In the data rows, the value 128 means zero.
Each row has a hidden score. How much does it go up from the first row of each pair to the second? 10 means little or no change, 20 a big rise and 0 a big fall. The score is a weighted sum of the row's numbers plus the product of two more (or one squared), each taken from its middle value.
[121  99 134 147 124 110 109 144 118 161 159 122]
[147 118  87 115  97 141 140 126 117 145 116 143] -> 12
[147 137 122 117 143 137 138 138 141 104 146 109]
[165 143 157 169  95 100 148 139 203 130 100 124] -> 9
[120 123 100 130 111 146 124 123  91 127 124 141]
[ 89  97  71  90 104 186 138 146 114 169 102 111] -> 11
[122 126  78  92  83 155 133 123 125 121 126 129]
[121 125  96 111 125 149 104 121  70 123 157 142] -> 5
[100 129 113 115 149 127 137 140 124 159 143 144]
[111  96 123 117 122 124 142 155 153 153 102  98] -> 13
[177 177 155 112  56  85 154  70  92  86  91 135]
[121 138  69  81  72 141 152  99 116 140  80 137] -> 11
[133 185  96  95 108 148 124 100  98 119 133 155]
[122 145 106  85  87 169 152  74  91 122  78 123] -> 14
[135 172 104 127 132 130 108 101  96  98 138 162]
[112 140 107  85  88 166 131  85  94 133 108 151] -> 11
[126 162 152  99 119  98 151  87 126  66  95 103]
[114 130 115 128 111 160 120 139  99 129 147 135] -> 10
[109 174  92 108 154 135 133 114  79 103 145 153]
[156 119  96 127 101 157 142 109 121 139 104 165] -> 11
[108 147 193 164 176  38 118 139 167 118 173  99]
[140  68 179 189 136 156 110 170 173 137 214 121] -> 1
[114 140 148 111 175 111 138 145 124  85 175 102]
[133 102 146 140 132 121 118 154 153 147 136 149] -> 9
[117  81 104 135 179 142 106 211 167 212 167 130]
[105 117 183 158 204  60 117 172 178 128 179  74] -> 7
[ 97 202  66 144 124 126 190 118 131 117  89 146]
[134 146 107 108  73 138 150  76 117 108  81 148] -> 2
[144 123 159 147 135  96 142 138 148  98 123 122]
[148 124  95 127 121 123 154 135 107 113 131 119] -> 12
[ 89 178 134 125 178  93 173 141 119 111 168 105]
[147 181 151 116  63 121 159  51 100  88  75 110] -> 9
[142  85 150 160 190  66 120 172 167 141 133 108]
[150 102 184 146 108 121 129 146 180 118 136 116] -> 7
[143 188 131  94  58 127 148  45  59  89  94 129]
[124 119 121 120 155 165 107 127  92 104 150 137] -> 11
[117 130  93  94  75 160 137  90 116 109 110 130]
[ 89 140  86  90 132 136 112  91 107 129 104 104] -> 7
[ 99 148  91 150 135 110 170 120 140 157  84  88]
[153 154 141 112 149 107  92 129 138  90 166 127] -> 10
[ 99 134  95  95  84 129 132 110  98 136 108 124]
[122 156 111 128 117 126 130 125 124 108 144 154] -> 12
[115  84 131 146 141 127  80 135 110 125 165 126]
[122 157  99 109 115 140 139 115 101 121 142 150] -> 15
[138 121 137 122 103  97  95 124  99 107 143 148]
[147  85 113 160 121 187  93 151 119 170 123 168] -> 13
[101 158  82 122 111 163 135 108 126 106 109 138]
[133 164 149 129 115  84 104  69 107  65 124 122] -> 3
[114 113  99 101  70 188 149  93 124 113  50 155]
[130 160 134  99  87 148 117  86  88  78  98 145] -> 8
[112 137  82  94  89 174 160 106 130 130  90 154]
[109 121 120 120 126 146  92 137  92 118 145 139] -> 6
[117  89 131 126 116 171 135 159 145 172 153 120]
[124 132 136 133 132 151 103 130  85 100 173 153] -> 11
[142 110 120 146  91 146 105 128 129 140 127 129]
[119 182  88 137 123 113 171 129 131 128  83 135] -> 8
[138 141 142  94 120 138 108  96  99  98 127  80]
[110 128 122 129 130 132 164 148 170 163 105 141] -> 9
[147 152 187 128 129  85 131 107 155  77 128 108]
[136 132 109 116 111 154  96 130 118 121 163 120] -> 11
[153 163 121 132 125 106 147 133 172 110 122 140]
[144  72 130 170 177 146  89 196 169 180 171 151] -> 9
[105  93 116 127 103 177  96 126  87 153 149 141]
[100 119 106 115 139 152 122 141  92 173 152  91] -> 7
[124 158 124 103  84 136 162  85 118  98  66 139]
[158 196 141 114  92  81 129 100 170  99 128 174] -> 7
[ 94 114 126 132 126 153 160 151 170 158  98 111]
[151 160 134 120  75 134 133  79 104  97  79 148] -> 11
[123 167 115 124 121  67 154 116 145 104  97 119]
[136 143 160 115 154 138 117 136 119 109 170 166] -> 9
[123  39  91 136 157 149 122 194 160 190 102 128]
[123  89 190 163 179  90 113 182 181 157 187 107] -> 1
[164 178 135 106  48 117 143  31  82  62  53 118]
[147 174 166 114 121 105 133 115 137  81 129 121] -> 7
[150 133 146 142 109 119 126 147 183 123 155 136]
[131 111 139 131 128 155 106 145 126 164 164 102] -> 10
[163 132 142 135 137  84  65 102  95  89 192 150]
[ 98 143  92 156 122 133 166 126 117 146  82 127] -> 13
[112 156 118  93 143 148 120 107  96  92 110 123]
[140 146 139 135  89 164 140 105 150  95  98 142] -> 13
[173 161 145 141 133  62 108 106 164  66 161 137]
[101  91 133 135 196 115 143 173 161 162 168  92] -> 8
[128 163 190 113 106  76 137 102 130  62 123 117]
[104 167  92 145 140 104 199 110 176 153  59  96] -> 9
[106  90 154 115 165 211  68 130 115 148 171 160]
[127  85 123 162  84 161 107 160 130 172 104 112] -> 11
[130 169 112 143 136 107 153 111 170 121 112 106]
[171 114 182 149 139 123 137 163 201 136 163 140] -> 8
[133 139  90 109  65 157 147 102 112 133  77 148]
[122 148 128 103  66 159 139  72 103 101  87 113] -> 11
[ 84  69 153 112 160 169  93 129  95 123 175 133]
[142 116 132 128 130 142 132 156 130 138 151 112] -> 15
[114 109 173 149 185  75  96 150 129 123 184 110]
[140  97 164 143 136 161 125 144 135 110 145 147] -> 13
[138  96 113 140 148 154 128 167 135 180 105 157]
[161 104 176 137  91 122 159 168 186 167 121  94] -> 10
[122 158 122 140 130  92 169 129 161 129 100 131]
[144 154 147 115 163  99 146 129 133 115 141 123] -> 7
[170 124 179 139 136 107 134 117 137  94 112 124]
[105 151  96  86 135 172 130 119  97 159 124 137] -> 3
[134 165 112 137 127  97 144 110 129 121 100 128]
[140 112 188 171 176  40 136 174 183 137 150  99] -> 9
[105 153  92 113 138 143 136 107  92 155  87 107]
[114  85 120 146 174 105 113 188 150 162 166 110] -> 12
[ 94 118  95 121 173 128 138 110  82 141  86 121]
[ 87  73 103 137 124 168 129 131  93 164 115 112] -> 10
[153 149 149 127 105 115 155  94  91  76 116 144]
[ 67  39 111 121 191 153  93 103  69 151 128 104] -> 11
[126 147 187 134 142  77 143 133 130 103 142 125]
[101 143  90  91  99 168 139  93 115 141  75 165] -> 13
[ 98  96  94 118 121 167 114 164 121 201 140 113]
[134 156  92  92 100 126 132 106  81 130 138 142] -> 8
[113 113  97 139 161 122 135 164 117 160 149 156]
[121 178 151 108 132 104 135 107 127  94 122 108] -> 11
[ 93 132 135 127 187 115 142 150 117 138 181  92]
[ 88 176  77 130 142 108 199 109 148 153  65 114] -> 12
[107 170  84 117 111 133 154 122  98 113 111 150]
[ 94 137  97 139 177 110 137 148 123 140 160 134] -> 5
[112  82 141 158 222  86  92 212 184 173 203 102]
[134 122 140 109 124 122 107 129  95 109 148 104] -> 14
[144  73 173 117 143 195  66 177 145 150 198 126]
[115  84  78 109 135 178 129 161 138 191 112 128] -> 9
[124 136 106 115 147 130 102 132 101 140 145 115]
[150 181 151 138 126  81 156 144 213 116 137 134] -> 13
[132 160 172 115 166 102 136 133 134 123 161 123]
[128 154 103 115 120 127 176 135 153 172 126  97] -> 10
[115 104 127 127 130  98 165 147 158 156 112  92]
[148 152 150 116 113 108 122 140 146  83 145 151] -> 12
[146  89 130 140 134 134 154 140 170 149  94  94]
[108 187  78 108 129 138 142  97 131 131 107 123] -> 7
[126 110  90 139 112 198 118 154 133 181 103 143]
[ 90 164 102 125 140 102 132 122  94 118 139 104] -> 10
[123 106 145 136 104 149 148 155 146 142 129 122]
[126  85 110 141 104 130 137 147  99 155 113 109] -> 10
[180  92 168 194 125  92 112 163 184 132 130 132]
[ 98 163 121  87 148 137 132  91 116  76 145 103] -> 14
[137  74 156 120 141 149  83 172 142 145 165 125]
[102 193 107  89 142 125 156  73 107  99 141 131] -> 10
[123 115  80 117 109 152 133 137 115 143 112 157]
[ 98 160 104 115 139 129 141  87  92 142  63 120] -> 7
[ 95 115  70  99 188 163 137  97  87 137  78 114]
[122  82  78 131 122 165 121 173 112 181 130 133] -> 9
[162 131 162 143  74 125 164 154 193 149 113 138]
[ 43  97  70  87 159 183 122 110  32 156 106 116] -> 10
[137 138 118 121  76 114 136  86  97 103  99 139]
[113 133  81 101  96 190 140 125 107 147 129 150] -> 11
[161 154 202 145 150  54 115 108 158  67 155 102]
[185 186 166 158 125  50 145 126 202  89 162 148] -> 12
[ 78 118 117 166 125 120 178 158 100 174  56 110]
[165 157 194 140  94  99 147 153 214 149 143 143] -> 10
[139 181 124 120  95 109 135 134 202 121 146 153]
[115 115 149 148 174  94 133 169 141 149 173  96] -> 3
[110 105 130 138  96 104 130 150 136 173 114 121]
[141 132 144 148 102  91 138 144 178 124 135 127] -> 9
[157 147 152 107  82 118 127  85 103  92 107 109]
[114 153 101 135 120 111 154 104  97 140  66  90] -> 5
[131 195  88 139 131  98 185 123 157 127 106 108]
[132 106 133 119 138 118 118 118  99  99 158 140] -> 7
[103 116 114 117 134 135 120 127  82 105 135 149]
[101 151 122  97 147 133 165  83 105  70 124 102] -> 13
[119 132 101 135 130  98 169 128 115 138 116  99]
[137 167 119 152 115  81 151 139 151 119 122 131] -> 11
[139  98 160 154 109 147 114 146 155 161 148 124]
[127 107 123 161 139 120 175 139 148 142  79 104] -> 11
[144 169 119  86  63 138 152  48  80 101  83 147]
[137  98 161 108 127 185  90 153 134 126 173 159] -> 9
[135 104 139 128 118 131 131 155 187 152 127 129]
[122  88 108 113 150 122 121 177 139 168 141 125] -> 9
[149 145 158 118  92  88 131 144 135 103 143 111]
[138 136 151 120 121 166  59 126 109  86 188 138] -> 10
[115 163  76 121 151 112 126  84  99  98 111 101]
[135 143 142 131 137 119  85 132  86  91 185 149] -> 9
[127 164 137 107 117 106 142 102 108 107 122 125]
[110 191  85 146 156 123 184 110 156 148  84 133] -> 9
[153  98 163 179 133 110  99 157 165 138 158 107]
[163 158 134 121 108 116  89 125 152  70 151 157] -> 14
[162 164 147 113 108 114 131  92 105  61 138 135]
[150 171 164 110 117  79 132  83 139  66  76 130] -> 10
[128 168 159 113 122 114 142  54 134  62  85 120]
[101 116 140 175 223 102 113 190 163 153 175 101] -> 4
[169 117 169 154  81 127 159 139 211 166 111 128]
[ 82 128  67 114 123 176 122 139 119 188 143 145] -> 9
[122 159 113 105 104 134 123 102 108 108 125 135]
[136 177 107 116 115 117 125 116 133 112 115 147] -> 8
[132  97 163 141 156  91 139 147 159 135 152 114]
[163 183 182 113 107  90 161  86 124  38 122 100] -> 16
[115 162 161 123 199  90 138 147 147 121 178 112]
[107 149 130  92 102 135 152  46 102  88  78 120] -> 16
[157 151 163 121  98 102 116  94 122  64 122 111]
[121 165  95 151 115 111 143 122  89 142 114 139] -> 6
[183 169 151 140 124  80 137 125 200 113 132 122]
[122 178  80  67 106 162 173  72  88 131  90 138] -> 7
[139 155 149 119  76 149 131  69 105  69  88 142]
[149 135 162 148 140  91 152 137 149 128 140  96] -> 5
[112 107 150 154 110 144 189 180 187 179 111 123]
[122 166 154  98 133 122 134  70 122  83 130 125] -> 10
[153 112 157 129 146 129 119 148 160 144 169 135]
[139  87 145 145 193 120 125 199 175 171 158 133] -> 10
[102 139  91 143 180 145 138 106  87 116 124 162]
[119 106 122 125 116 153 115 135 108 116 139 115] -> 11
[140 120 133 150 105 134 184 151 162 150  92 109]
[136 152 127 107  73 147 136  94 109 107 102 149] -> 11
[102  91 104 123 117 130 132 124  60 147  89  68]
[128 176 186 133 116  72 127  73 135  48 128  95] -> 7
[145  64 164 173 208  39  94 213 197 163 185 109]
[123  92 156 125 155 179  68 144 113 123 163 150] -> 13
[152  97 162 151 150 100 124 161 168 143 150 121]
[101 175  88 145 117 107 188 126 133 139 103 146] -> 15
[149  87 145 154 137 144 105 167 149 171 140 130]
[114  65  98 161 186 167 106 193 164 183 151 143] -> 7
[120 112 102 125 100 173 147 129 122 113 119 144]
[121 160 139 107 135 133 131  67 123  63 132 140] -> 7
[114 123  85  87  85 207 143  88 126 130  53 147]
[132 139  93 138 173 103  91  79  92  89 169 148] -> 3
[115 143 106 119 111 135 135 105 101  92  98 119]
[125 129 159 127 123 125 109 134 124 104 142 152] -> 7
[133 162 145 127 120 103 118 122 149  93 163 145]
[143 115 122 164 109 136 181 145 185 158  85 106] -> 10
[151  99 171 144 123 140 108 147 125 129 155 135]
[ 80 135 106 117 148 142 116 123 119 152 114 127] -> 9
[145 122 145 113  80 181 142  86 131 111  92 163]
[124 131 124 133  86 139 127 130 124 152 136 139] -> 7
[116  88 121 152 154 120 111 191 153 183 151 148]
[136 190  89 149 152  91 199 105 165 144 104 113] -> 10
[131  84  97 118 139 165 163 158 119 178 117 146]
[131 141  91 130  91 132 155 117 124 127 111 130] -> 13
[132  70 143 151 140 116 143 182 144 138 134 101]
[115  95 126 144 127 145 131 140  96 142 103  93] -> 13
[132 108 153 151 103  92 133 139 151 141 109 118]
[134  97 117 129 140 129 111 117  95 129 127 119] -> 11
[141 146 132 156 107 105 149 134 163 133 110 115]
[150 162 182 127 143  95 141 112 136  96 139 127] -> 9
[149 102 192 133 141 168  99 152 156 101 149 166]
[126 105 145 159 154  88 119 175 152 153 167 126] -> 7
[135  79 192 142 132 145  83 152 152 140 180 126]
[161 136 138  93  72 166  90  98 108  88 113 124] -> 16
[109 157 123 137 153  78 127 143 126 127 161 128]
[177 161 140 147 145  66 102  80 148  88 136 128] -> 12
[117 116  98 115 104 117 118  93 105 116 110  95]
[139  68 160 137 137 141  90 129 126 107 160 128] -> 5
[154 129 136 108  99 147 120  93 104  94 105 129]
[128 106 135 121 138 132 117 130 102 119 153 112] -> 7
[ 77 153  86 143 164 130 148 150 121 159 161 142]
[174 129 117 164 109 103 175 140 192 163 113 127] -> 8
[ 58 130  61  99 140 195 176 105 132 160  79 151]
[165 151 144 104 126  97 116 111 104  82 124 108] -> 5
[152  97 124 149  82 186 134  98 156 139  70 160]
[133  96 203 142 127 155  62 145 109 127 159 159] -> 10
[ 95 113 100 120 170 122 117 110  96 120  86 108]
[134  89 161 177 193  79 114 194 192 154 193 112] -> 2
[117  79 138 160 185 114 114 207 154 170 178 135]
[119 135 103 128  87 132 199 158 173 172  95  92] -> 15
